In the rows, 128 means zero.
Families of rows that turns and mirrors carry onto each other, the same ones carrying the whole set onto itself: the rest of each named row's family, in list order:
3 families of 5 rows:
K: [128 148 123 148 147 153 134 138 118 129 127 120 115 120]
X: [139 151 131 142 139 143 144 115 101 118 107 117 125 125]
G: [131 157 134 154 113 161 105 128 125 121 130 102  94 119]
Q: [162 128 140 150 144 162 123 123 113 137 113 107 111 143]
Y: [124 156 131 163 127 160 119 108 113 151 122 105 122 108]
N: [159 136 140 128 127 146 125 111 114 119 115 114 112 137]
E: [132 169 124 155 122 152 119 115 103 129  96 102 128 123]
J: [147 152 170 137 117 160 118 111 121 129 122 105 125 133]
C: [150 145 128 155 144 149 144 135 111 137 109 112 112 115]
H: [124 144 162 154 131 165 129 112 117 122 144 111 114 128]
P: [140 159 134 174 123 155 129 116 105 141 104  96 110 106]
F: [133 175 151 146 113 157 113 134 121 119 111 100 122 126]
M: [145 143 170 162 132 171 126 122 113 121 125  99 114 142]
T: [139 160 150 169 114 164 115 131 114 116 115  91  95 124]
B: [142 130 125 147 137 163 110 107 113 134 127 111 110 143]

Same family as B: K, G, Y, H
Same family as N: X, E, J, F

Families of rows that turns and mirrors carry onto each other, the same ones carrying the whole set onto itself: the rest of each named row's family, in list order:
7 families of 4 rows:
noli: [136 126 139 130 105 141 138 152 120 117 134 136 132 113 154 150  80]
sina: [146 128 135 132 109 146 137 156 113 125 130 132 145 120 153 160  87]
nel: [152 119 127 131 107 143 154 142 118 127 126 146 142 100 133 126 108]
lufiv: [125 144 124 135 149 152 124 118  98 132 129 134 133 110 135 123  89]
noz: [156 122 124 138 116 138 155 140 120 132 118 154 145 111 134 133 109]
Budet: [122 148 123 141 142 145 130 122  89 126 135 129 141 118 142 121  88]
tura: [155 126 133 134 118 142 150 149 116 140 117 144 134  95 137 134 113]
Vugof: [153 122 127 125 108 143 146 157 118 140 130 141 142 103 149 136 109]
Fized: [134 136 118 142 138 120 126 126 129 139 119 107 142 115 142 117  91]
Refu: [153 118 125 134 114 149 147 146 123 140 123 144 147 106 136 141 114]
nevo: [135 134 114 146 140 123 122 119 125 145 119 113 144 122 149 123  91]
monus: [155 119 127 134 113 145 156 144 116 136 123 137 155 107 142 139 110]
fut: [119 141 117 131 143 138 125 116 108 130 120 117 136 117 130 128  78]
vasen: [152 124 131 137 110 140 153 145 109 134 115 153 147 101 142 134 106]
gak: [138 129 137 137 115 141 145 151 113 125 125 145 131 121 158 157  79]
Loke: [141 123 137 127 118 150 139 156 114 130 134 135 135 117 155 161  88]
Digif: [135 129 148 126 111 148 137 144 123 129 125 139 133 117 146 160  86]
Vov: [138 126 135 117 109 151 141 151 119 126 135 142 147 113 144 155  92]
rar: [132 134 124 138 144 121 115 126 132 142 123 125 133 117 151 118  94]
kavu: [130 136 112 142 139 114 121 122 120 140 128 123 137 114 159 122  91]
lup: [133 144 115 141 151 145 129 120  95 131 126 116 140 117 134 130  84]
nelo: [143 126 145 125 111 135 138 149 117 120 122 142 139 121 151 154  84]
zosu: [133 137 111 140 137 126 122 124 113 144 115 115 128 113 142 113  90]
zon: [131 143 115 134 146 139 127 110  95 125 136 130 140 117 133 126  91]
vogup: [133 137 120 141 141 112 123 126 128 133 127 121 145 124 151 116  99]
Vapi: [120 140 125 133 141 145 131 111 101 124 140 118 137 111 130 128  89]
vuvez: [130 147 121 140 138 149 126 119  95 131 130 112 136 116 132 124  82]
Dotu: [133 138 116 145 132 116 118 128 125 141 131 114 129 108 148 119  99]

Same family as lup: sina, nevo, monus
Same family as rar: noli, nel, lufiv
Same family as vasen: kavu, nelo, zon
Same family as Budet: noz, gak, vogup

Families of rows that turns and mirrors carry onto each other, the same ones carrying the whole set onto itself: the rest of each named row's family, in list order:
4 families of 8 rows:
Pakes: [111 119 109 128 104 130 138 145 120 119 129 127 130 133 125 136 107 130
 113 116 131 104 128 127 129 123 151 141 136 144 139 124]
Teboz: [115 133 110 115 117 128 141 129 122 106 132 128 130 118 127 129 129 114
 125 113 140 149 139 127 126 121 135 114 127 140 149 121]
vot: [106 127 120 122 125 121 144 129 122 117 123 138 117 119 112 146 128 128
 106 114 128 125 137 130 135 115 153 137 122 154 133 132]
Biri: [136 108 111 131 129 131 111 115 128 142 128 123 109 120 141 113 146 115
 147 134 114 124 132 143 117 115 130 127 143 131 108 130]
bune: [119 138 127 138 132 136 144 122 124 111 113 130 126 137 126 129 106 124
 117 111 136 121 129 139 134 130 117 138 118 147 149 124]
per: [112 131 114 127 114 124 134 148 111 119 135 129 128 132 122 131 119 119
 115 124 134 101 136 121 134 113 153 145 123 142 143 124]
Mifu: [111 131 110 112 119 121 139 132 122 102 126 125 140 115 128 128 127 124
 124 108 137 150 130 127 125 128 128 121 141 138 141 124]
sef: [109 140 113 113 130 118 136 133 112 107 134 127 138 113 126 126 136 115
 126 106 138 143 133 122 130 127 130 127 134 139 148 128]
Lapof: [133 114 114 133 137 129 110 116 121 149 134 123 110 119 141 114 149 112
 149 128 113 119 132 142 121 120 130 132 145 132 112 136]
keli: [130 127 125 123 127 130 111 119 133 161 142 126 126 126 136 122 136 120
 135 129  96 112 118 135 123 116 129 116 120 123 110 145]
gozuk: [129 125 128 121 131 126 107 121 131 156 140 126 127 123 139 119 137 122
 134 130  97 112 113 135 125 116 128 121 125 121 110 148]
podig: [118 123 130 149 126 131 112 112 122 156 131 131 124 145 148 130 136 131
 145 136 109 126 130 131 120 131 144 122 119 111 134 124]
rinor: [107 124 111 127 112 125 134 147 115 118 131 126 134 130 125 132 112 130
 115 112 130 102 125 127 131 126 147 151 140 142 138 128]
vabu: [131 119 112 131 128 127  96  91 122 134 133 118 118 132 130 107 129 129
 127 131 123 132 121 124 120 133 125 132 117 110 121 143]
Bapo: [112 127 114 122 111 120 133 150 113 111 127 128 133 131 122 127 117 126
 115 129 133 105 134 122 132 111 149 146 126 140 137 119]
tugu: [131 123 125 120 126 126 109 121 134 155 137 125 132 125 135 120 136 125
 133 132  96 115 116 136 122 115 125 116 121 123 104 142]
Dabem: [131 113 106 131 131 127 115 114 120 149 135 119 127 125 126 114 151 117
 148 128 110 119 135 138 120 120 119 128 138 134  98 127]
rebap: [113 128 129 148 133 123 112 115 114 159 134 128 138 143 140 128 142 133
 147 130 106 121 129 125 124 135 135 130 121 111 129 125]
bir: [105 122 118 120 120 120 145 129 126 115 118 137 120 118 113 146 124 135
 105 114 127 128 132 132 133 118 150 138 127 153 130 131]
fogi: [134 114 105 134 129 134 118 111 123 154 138 121 120 127 127 119 148 111
 148 128 111 118 139 139 119 121 124 123 134 137 105 128]
Malip: [129 123 111 132 130 126  97  91 118 141 140 117 125 134 124 110 131 128
 128 126 122 129 123 121 120 136 122 134 116 112 118 144]
vopi: [118 144 130 136 138 130 140 125 118 109 116 130 129 136 123 125 113 120
 117 114 137 120 130 136 137 126 117 143 114 146 148 125]
nafoz: [111 137 110 121 123 130 141 129 119 115 138 128 131 115 129 133 128 113
 126 100 138 142 133 127 128 132 134 120 134 143 154 130]
zopi: [120 138 129 133 133 131 141 124 122 104 110 130 128 137 122 124 109 125
 116 119 138 124 130 137 135 123 117 138 112 145 144 121]
Lizo: [131 122 112 134 130 132  96  90 121 140 140 120 114 133 129 111 130 124
 129 127 123 129 123 124 121 135 128 132 116 111 126 147]
Bebiz: [133 122 128 122 124 131 109 120 137 155 138 126 123 125 140 120 134 122
 133 133  97 116 116 137 122 113 131 113 122 122 109 145]
nilem: [117 119 127 144 120 126 113 114 123 150 125 128 137 148 140 128 134 140
 145 140 106 128 132 128 117 128 135 119 118 110 122 116]
kegel: [117 138 129 135 135 129 141 124 122 107 110 129 132 135 124 125 109 129
 117 112 136 122 125 137 135 130 114 143 121 146 143 124]
mozu: [102 127 120 122 127 119 144 130 120 119 123 135 120 117 113 146 129 131
 108 108 127 124 131 132 136 121 150 142 128 154 131 135]
Mut: [104 126 120 119 127 116 143 131 120 113 119 136 122 116 113 142 129 133
 106 115 128 127 133 129 137 115 149 142 126 152 128 133]
div: [115 121 133 141 131 118 107 118 118 148 123 128 136 141 147 122 139 140
 144 138 107 126 124 128 121 130 136 130 127 106 125 124]
Taso: [132 121 110 133 124 132 100  90 123 140 138 118 120 136 123 112 127 127
 127 130 123 131 126 123 119 134 125 128 112 113 120 140]

Same family as Mifu: Teboz, sef, podig, rebap, nafoz, nilem, div
Same family as fogi: Pakes, Biri, per, Lapof, rinor, Bapo, Dabem

Families of rows that turns and mirrors carry onto each other, the same ones carrying the whole set onto itself: the rest of each named row's family, in list order:
5 families of 8 rows:
Nir: [123 137 109 127 145 134 124 131 138 133 113 123 141 153 131 101 128 126
 120 122 109 128]
zigu: [ 98 125 107 100 132 126 135 141 153 143 118 127 124 138 138  98 144 148
 144 123 129 128]
Pob: [107 127 118 118 154 136 116 128 122 135 136 143 121 123 155 115 124 141
 140 113 119 130]
meru: [108 116 117 107 135 125 129 147 160 137 122 129 135 145 151 113 149 145
 138 124 131 131]
befe: [116 124 116 127 102 130 119 125 161 137 125 136 131 148 103 103 143 123
 137 121 131 128]
pil: [128 144 128 119 128 139 106 102 130 128 135 146 134 142 121 107 119 113
 122 104 122 136]
rona: [101 144 127 100 132 144 112 134 157 143 130 117 113 141 116 104 120 132
 128 118 136 140]
sotik: [109 138 124 121 144 130 120 124 114 133 133 132 119 127 166 106 133 138
 123 119 119 129]
kame: [126 134 109 134 118 121 122 119 139 130 126 161 143 143 155 109 149 131
 141 118 128 119]
likuv: [121 125 107 131 138 137 123 137 134 142 117 135 137 154 135 109 116 132
 109 123 131 122]
bav: [122 133 122 117 103 127 122 123 161 139 138 142 134 161 117  97 152 120
 140 117 138 131]
fumif: [124 125 117 137 125 120 129 112 126 131 134 158 145 138 151 111 153 130
 138 114 127 123]
Tufi: [103 131 130 107 123 124 114 112 144 148 145 135 116 119 143 106 151 133
 154 103 146 127]
mizi: [121 138 112 130 133 142 127 134 140 127 120 141 143 160 126 107 123 130
 112 129 117 136]
Bulod: [116 153 126 130 122 141 112 100 123 138 143 146 123 137 116 101 124 117
 130 107 132 132]
Rukat: [130 141 128 122 122 135 116  99 123 150 130 153 128 139 119 112 123 118
 124 109 124 132]
zakiz: [ 94 140 135 110 140 137 106 135 144 140 127 122 121 141 126  97 115 136
 132 115 143 150]
Des: [119 143 122 118 104 129 128 121 163 133 129 136 135 156 115  99 147 120
 128 120 149 133]
Peli: [122 134 113 126 136 147 132 134 143 122 118 134 134 161 131 107 122 142
 115 120 120 129]
Vufa: [104 146 131 104 113 123 118 109 138 145 147 147 119 121 137 113 142 140
 151 103 137 139]
dibir: [ 97 141 129 107 130 147 104 135 138 144 123 119 122 144 120 107 121 124
 133 102 141 145]
guzok: [ 96 125 114 118 129 124 136 144 154 147 129 130 125 138 146 107 153 150
 144 126 141 125]
dalu: [106 133 117 122 140 139 118 127 119 137 131 131 114 118 159 109 139 131
 127 101 124 136]
kupu: [121 154 127 134 129 136 115 113 128 134 139 156 128 132 118 102 124 117
 123 100 128 129]
Nufas: [105 117 115 102 129 128 128 135 155 135 127 122 128 146 152 110 147 144
 146 131 140 135]
guton: [106 140 133 116 127 142 103 130 139 136 129 123 114 132 112  94 121 142
 126 121 141 146]
Fev: [103 142 137 108 116 128 118 111 148 135 146 138 123 125 134 104 158 130
 159 109 131 140]
fele: [129 130 107 127 117 128 135 111 140 135 137 154 137 139 142 117 158 125
 134 116 120 112]
Dig: [ 99 131 137 114 108 134 112 114 146 152 148 148 122 126 137 112 148 137
 147 108 146 133]
sus: [120 123 112 133 144 141 123 137 146 130 117 128 140 159 131 102 131 124
 114 127 126 123]
bebu: [113 132 118 117 114 133 121 122 169 144 130 142 138 153 103 108 140 124
 144 113 145 133]
palug: [103 136 128 109 122 118 112 114 141 149 147 143 121 118 138 106 150 119
 153 111 148 134]
fevas: [103 136 122 121 153 139 119 124 121 137 126 133 125 118 152 117 121 142
 127 114 126 131]
fize: [100 137 133 102 140 144 121 131 145 140 139 117 114 136 114 105 121 128
 126 113 140 143]
Sapo: [124 127 117 133 123 120 135 110 144 140 140 151 142 135 148 105 154 139
 133 129 115 117]
rukig: [118 129 113 123 128 125 137 117 145 141 135 152 146 146 156 118 153 121
 141 111 121 117]
vetip: [119 136 127 116 115 128 123 120 163 141 132 144 147 159 109 103 134 130
 141 131 138 126]
pip: [106 143 130 114 150 139 120 120 122 147 138 135 131 129 164 108 132 142
 130 109 124 134]
pitu: [126 143 136 137 122 141 106 105 130 134 145 148 136 140 132 115 129 115
 122 108 134 135]
zep: [ 91 126 118 119 130 133 122 147 160 135 131 118 136 140 148 101 152 146
 142 122 131 131]

Same family as pip: Nir, befe, Rukat, dibir, Dig, Sapo, zep
Same family as Bulod: meru, rona, bav, fumif, Tufi, mizi, fevas
Same family as sus: pil, sotik, zakiz, Vufa, guzok, fele, bebu

Families of rows that turns and mirrors carry onto each other, the same ones carrying the whole set onto itself: the rest of each named row's family, in list order:
5 families of 5 rows:
babo: [119 112 117 149 123 110  91 122 131 128 125 133]
fiveg: [137 119 115 160 118 102 125 128 111 147 136 136]
foras: [ 93 132 115 145 110 135 102 136 118 133 141 126]
poba: [106 110 111 143 117 106 105 126 106 112 156 124]
zepaz: [112 115 116 153 101 126 109 145 103 141 147 124]
Zemib: [120 115 108 136 127 110 114 114 136 114 139 114]
Repan: [117 133 117 151 118  97 121 119 138 141 145 120]
bobe: [122 137 112 157 119 132 144 136 110 119 132 138]
gada: [107 120 109 155 117 137 102 137 128 118 123 141]
vidod: [102 127 125 141 105 139 122 142 107 117 136 126]
kepe: [128 107 106 151 130 118 115 109 121 108 142 132]
giku: [128 144 104 153 131 109 133 128 109 136 134 125]
diti: [100 130 122 147 102 106 127 138 121 126 155 119]
torek: [131 119 114 140 117 139 139 131 102 124 133 128]
bilur: [126 122 118 138 128 128 126 127 120 110 113 138]
sipu: [121 117 117 147 115 135 109 130 129 141 117 143]
fus: [108 125 105 139 121 123 109 142 137 115 119 121]
kuv: [124  94 120 141 114 116 111 115 115 121 144 137]
Kezu: [119 143 122 159 111 113 127 137 107 147 141 122]
Gafis: [104 123 119 160 103 124 119 131 106 126 163 126]
zoz: [113 136 111 142 115 116 142 147 120 113 129 123]
Zurop: [126 115 119 150 119  99 114 114 107 127 155 118]
Kivo: [111 133 114 155 124 107 106 130 131 137 120 147]
viti: [118 124 116 133 126 124 137 114 113 107 138 136]
ruva: [125 130 110 171 122 107 112 119 125 145 143 133]

Same family as viti: foras, poba, giku, Kivo
Same family as kuv: fiveg, zepaz, torek, sipu
Same family as babo: vidod, bilur, Kezu, Zurop

Families of rows that turns and mirrors carry onto each other, the same ones carrying the whole set onto itself: the rest of each named row's family, in list order:
5 families of 5 rows:
Rara: [117 131 121 108 123 109 135 132 132]
Vorom: [110 131 115 114 122 113 142 130 121]
zafut: [129 117 132 147 138 137 139 142 107]
dun: [133 103 124 135 136 147 134 143 143]
kige: [123 118 111 115 128 133 131 136 152]
gani: [122 118 130 157 144 128 141 141 123]
Dis: [129 113 138 152 141 136 138 135 122]
molet: [112 129 134 139 131 114 141 138 108]
vimi: [121 137 133 131 131 117 141 129 109]
dos: [125 114 110 103 124 132 132 137 138]
pezan: [128 102 129 136 143 123 145 154 111]
zizo: [136 101 125 123 135 145 125 148 134]
mon: [116 136 120 140 136 118 149 125 118]
Zad: [123 106 112 111 127 126 128 145 146]
fata: [129  98 118 136 135 143 130 151 130]
bes: [134 115 117 115 135 130 128 134 153]
lubi: [133 105 127 141 144 135 128 147 144]
Febuk: [125 135 112 114 131 119 141 120 136]
bem: [133 102 126 119 140 129 137 163 132]
zur: [112 135 116 119 127 114 136 124 135]
Vis: [123 132 113 107 138 115 134 139 112]
gobaz: [116 134 132 142 135 116 140 124 117]
gugil: [121 120 121 128 142 114 142 138  98]
bafab: [127 110 141 145 139 133 132 149 115]
Rakav: [130 121 116 102 136 124 130 155 132]

Same family as kige: dun, Dis, zur, gobaz
Same family as vimi: Rara, zafut, Zad, fata
Same family as lubi: gani, mon, bes, Febuk
Same family as zizo: Vorom, molet, dos, bafab

